Each path below is one point turned by a fixed rotation once a step. After each direction that follows a path, write how fast that rotation turns it, in degrees a step (0 if it stays still).
Each turn is a multiple of 5 degrees from 10 to 175, or 0.
Each row of a path follows its step; steps can be skipped.

step 8: [  1  -6  -4   1 -29 -10  -8 -10  -8   0   1  -4  12   9 -12 -21   2  24
   9 -12 -11  17   4  -2   8 -19   6   0  -7   2   0  12  19  -1  -4  -9
   9   6   1  -1  10  15 -12  -2   5  13  -4  11   3  -5   0  -5 -13 -12
  -5 -26  11  21  -3  16  -2   5   1  -8  18 -11  -4  -8  -2   1]
step 9: [-14  -6  -5 -12 -11  -5  -5  -9 -10  -5  -2 -25  -9   2  -3  -6  16  18
   5   3 -15  14  22  -5  -3   6   5 -12   2  -8 -27   7  14 -15 -14 -17
  12   9   7   2   0   6 -19 -10  11   3   3   9 -13   7  -4  10  -9  14
  -2  -7   7  -8  -4   2   6  -7  -7 -14   6  -3 -14  16   7   7]
step 10: [  3 -11  -3 -10 -14   1  -7  -5   6  11   5  10   7 -12 -14 -17   9  -1
  22   6 -23   8   0  -7   8   2  -4 -13  -6  14 -10  23   5   2  -1 -12
   2  -3  14  -5   7  -9  -7  -8  24 -12   1   3  -9   6  -9  23  -2  14
   7   2   0  -9  -2   7   7  13  -1   5   1 -26   0  11  19   3]
step 11: [ -3   7 -17  10 -17  16 -20   0 -21  15   1  12   3   4  -2 -31 -10   3
  15   4  -3  18   0  -4   1  -3   4 -10   2  -9 -11   7   1 -10   4  -3
  -3 -13  25  13   4   5   0 -11  -5   8  -2 -15  -5  -1 -13   0  -7  23
  -2  -3 -12 -10   1  14  -3   6   2  -6  14   0  15   9  13  -1]
step 12: [  6  -5 -22  -6  -7  20  -7   1  11   9   6   3   6  -8   0  -5   1   2
   2 -21  -9   7   3   6  12  -5  17   4   1 -16  -5   4   6   0  -4  -6
   3  -9   6   2   8   9  -7 -23   4   3  10  12  -8 -12  -2 -15   0   6
 -11   3  -1 -26  -3  -4  21   5  -7 -17  22   2  14  -1  18  23]
step 13: [ 15 -11 -14 -12 -21   6  -9 -20   3   3  16   1   7  -6   4  -6  -9   8
   5  -5 -11   8  11  -8  24 -11   1   9  -6  12  -2   3  13 -15  -5   8
   4 -15   6   1   9   1   6   7 -11  -4  -1  -2 -22  12  -3 -14  -1 -12
  -4  -7   2 -10   3   8  -6   2   5 -27  -9  -9   0  12   6  29]
step 16: [  6   7  -4  -5 -15  -8  -6   8  -2  -3  -7 -12  -2  -3  -2 -18   0   0
  21   4 -10  13  11  -3   4 -20   3  -2 -16  -1  -6   3  18   6  -5   0
  -2  18   0  -5   7  -4 -10 -10  -8  12 -31   0  -4  -8 -13  -7   4  10
  10 -15   5  -1 -11  24   5  17  12 -12   8 -17  -2  -1  24   4]
step 17: [  3   0 -23  -4 -11   6  -3 -16  -8  -3 -11 -24  -7  -5  -7 -11   4   2
  17 -11 -11  18   2  10   9 -10  -6  -1   5 -10 -10  14  -3 -14 -14   3
 -11  11   1  13  16 -10 -19 -17   2  -2 -13  11 -16   0  -5  -1  -8  18
 -16 -11   0 -12  -4 -11  -2 -13   0   6   0  -7  -3   7  19 -10]
[-4 -1 -1  5  4  2  2  0 -2  2  0  3  0  4  0 -1  3  2 -3  4 -1  5  1 -1
  1  3 -3 -1 -1 -2  0 -1 -3  1  1 -2 -3  3 -2  0  0 -1 -3 -1 -9  4  0  0
 -2  1 -5 -2 -3  1 -3 -4  3  2 -3  0  1 -2  2 -2  2  2  1  2 -1 -2] -> 135
[ 0 -3 -2  2 -1 -2 -2 -2  1  1 -4  3 -1  1  3  2 -2 -1  2  1 -3 -1 -4  0
 -3 -1 -3 -3  2 -1  0 -1  1 -1  5  2  1  0  2 -2 -1  6  3  0  2 -1  4 -3
  0  5  1  0 -1 -1 -6 -4 -4  0 -7  0 -3  3  1  5  2  0  1 -2  2 -3] -> 100
[ 1  0 -3  3 -2 -2  0  4  1 -4 -5 -1 -4  2  3  0 -1  1 -3 -2  0 -1  3 -1
 -3  4 -4  1  2 -1 -4  4  4  5  0  2  0 -5 -1 -4 -2 -5  4 -1  0 -1  0  2
 -4 -4 -2  2 -2  1  0  4  4  1  0 -1  1  4  1 -1  3 -1  2 -4  1  1] -> 160

step 2: [ -5   0 -17  -1  18  -8  10   3  -3   1  10   1   1  -7  -6   7   0   4
  18  11 -19   2  10   0  19   5 -12  13   1  14 -16  16  -4  -1 -22   5
  12   5  -3   3  -3 -10   3  -6   1   4  11   5  -5  -1  13  -2  25   9
 -11  10   1   9 -11   7  15  -8   5  -8 -21  15  -6  -3  10   9]
step 6: [  0  -1   0  10  -9 -21   2 -11   4 -23  -1   1  -5 -11  -1   8   4  11
   9  18   6  -9   3  -8   3   2  -3   3   3  -3 -24  23  10   2  -8   4
   9   3   3   1  -1   6  11  -7   3  -1   2 -11  22  -3 -13   3  -4 -12
   1   4  -2   6   8 -14  -6   3   8 -18   2  11   2  -6  35  -5]
step 8: [-12   0 -12 -20   2   4  -1  -5 -18   7   6 -22   9  21  -6 -13  -4 -17
  20  -7   2  14   8   3 -12   0   5   6  -2 -10  -4  -2  -7  -8 -16  12
  17   1   0  -1  -8   4 -14  12   4  13  16  -7   6   2  16   7  -4  11
   7  10   1  18   5   1  14   3  -6  -1  -7  -9   2 -13  -6  10]
step 9: [  8  15 -20   1   5 -10   8   5 -10   4  17  14  13  10   6  12   4  -9
  -6  -2   2 -11  25   6  -3   4   2   0  -3  -9  -3   1  14  15   7 -16
  11   1  12   0   7  17  19  11  -5   5  13 -13 -13 -17   3   7 -15 -21
  -5   2  -8   1  11   1  -9   0   5  -4   1  -5   4   0  -2 -16]
step 10: [  3   9   6  -7  14   7 -13  15  14  -7   6  18  -6  -9 -14   7  -1   1
  -1 -10   1   5   2  -8  10  -5 -14  11  21  27  -9  16   6   2  -3  -4
   4   4 -10  -1  -4  11  25 -17 -10   5   8   2   0 -12   3   1  -1  17
  11   6   3 -13   2  -3   9  -8   2  -1  -1  -4 -14   2  23   5]
step 11: [  4 -14  10  13   8  -9   5  11 -12 -11 -10  -6  -5   7   0   9 -16  12
  21  -2   4  -1   7  -7 -12 -12   2  -2  -3  -2  -2   7  -2   0   4   7
  14   5  -6  -1   8   3 -13   2  -2  -7  11   4  25 -16  -6  25  22   4
 -15  -8  19   1  -7  -5   7 -16  -4   8   1  -1   7   2   7  21]
step 13: [ -1   9  -3   1  11  -5   2  -8   1  10  20   7  -4 -15 -15  -6  -9 -23
  22   4   1  -2  12   6  15  10  14   3  19  -7  -6   1  -6  16 -12  -8
  -3  -5  15   1 -11   0   3   3   0   1  -7   1 -17 -18  10  -5   5  -1
  -9   1 -10   0   2  15  20   2   0  10  -7   6 -14 -22  -3   1]
step 14: [ -2   8 -11   1 -15  -8   4  14   4 -29  10  -6  16   9  -5   7 -14  -5
   9  -1 -12 -13  -1  -1  -1   4   4  10  -4   5  -4   4 -12   3   1  -6
  16   5 -10   8   6  -7  16  -1  -9   8  17   0  12  -4  13   8  -4  -2
   9   0 -18  15   5   3   8  20  11  -4  -4  -1  -2   5  25  21]
[-3  6  1 -2  0  1 -5  3  1  5  0  1 -2 -4  4 -3  1 -3 -1 -2  0  0 -1 -2
  7 -3  3 -4  1 -1 -2 -2  1  3 -3  3 -1  0  0  3  5 -3  3 -3  4  0  2  2
  1 -3 -3  2  0  1 -2  1 -3 -3  0 -3  1  1 -4 -2  2 -1 -1  0 -1  0] -> 125
[-4  0 -5  3 -3 -2  3  4 -1  3 -2 -4  0 -2  0 -1  6 -3  3 -1  2  1  3  5
 -3  0 -2  0  3  1  0 -1 -1 -1 -2  4 -1  0  1  0  3  4  0  1  0 -5  0 -3
 -5  0  0 -1  1  0  1  3 -4 -2  1  2 -4 -4  2  1  2  2  1 -4 -2 -2] -> 95
[ 2 -1  0  7  4  1  0  4  0  2 -2 -1 -4 -1  0 -2  0  2 -3  1 -2  0 -2  4
 -1  3 -8 -1 -1 -1 -3  0  4  1 -4 -2  2  0 -1 -2 -2  1  0  0  3  1  2  3
  3  5 -4  1  1  0 -1  0 -1  3 -3  2  0 -1 -2  2  2  0  3  0  5  3] -> 80
[ 1  2  1  1  2 -1  2 -1 -2  2 -5  1  1 -3  3  3 -2  3  0 -3 -2  1  0 -4
 -4  0 -3 -3  0  4  6 -3  1  0  0  2 -4  2  2 -4  1  5  3 -1  1 -2 -2  2
  3 -5 -2  2 -1  2  4  1  3 -3  2 -1  4 -1  0  0  0 -1  4 -1  3 -3] -> 60
[-1  1  0 -2  4  0 -2 -3  0  0  0  4 -5  3  0  2 -1  0 -3 -7  2 -5  5  0
 -1  0 -3  1 -1  4  2  2  3 -2 -1  0  4  5 -2  3 -2 -1 -3  1  0 -1  3 -4
 -3  1 -2  3 -1  3 -4 -1  1 -2  4  1  0 -4 -1  3  0  1  0  1 -4  2] -> 35
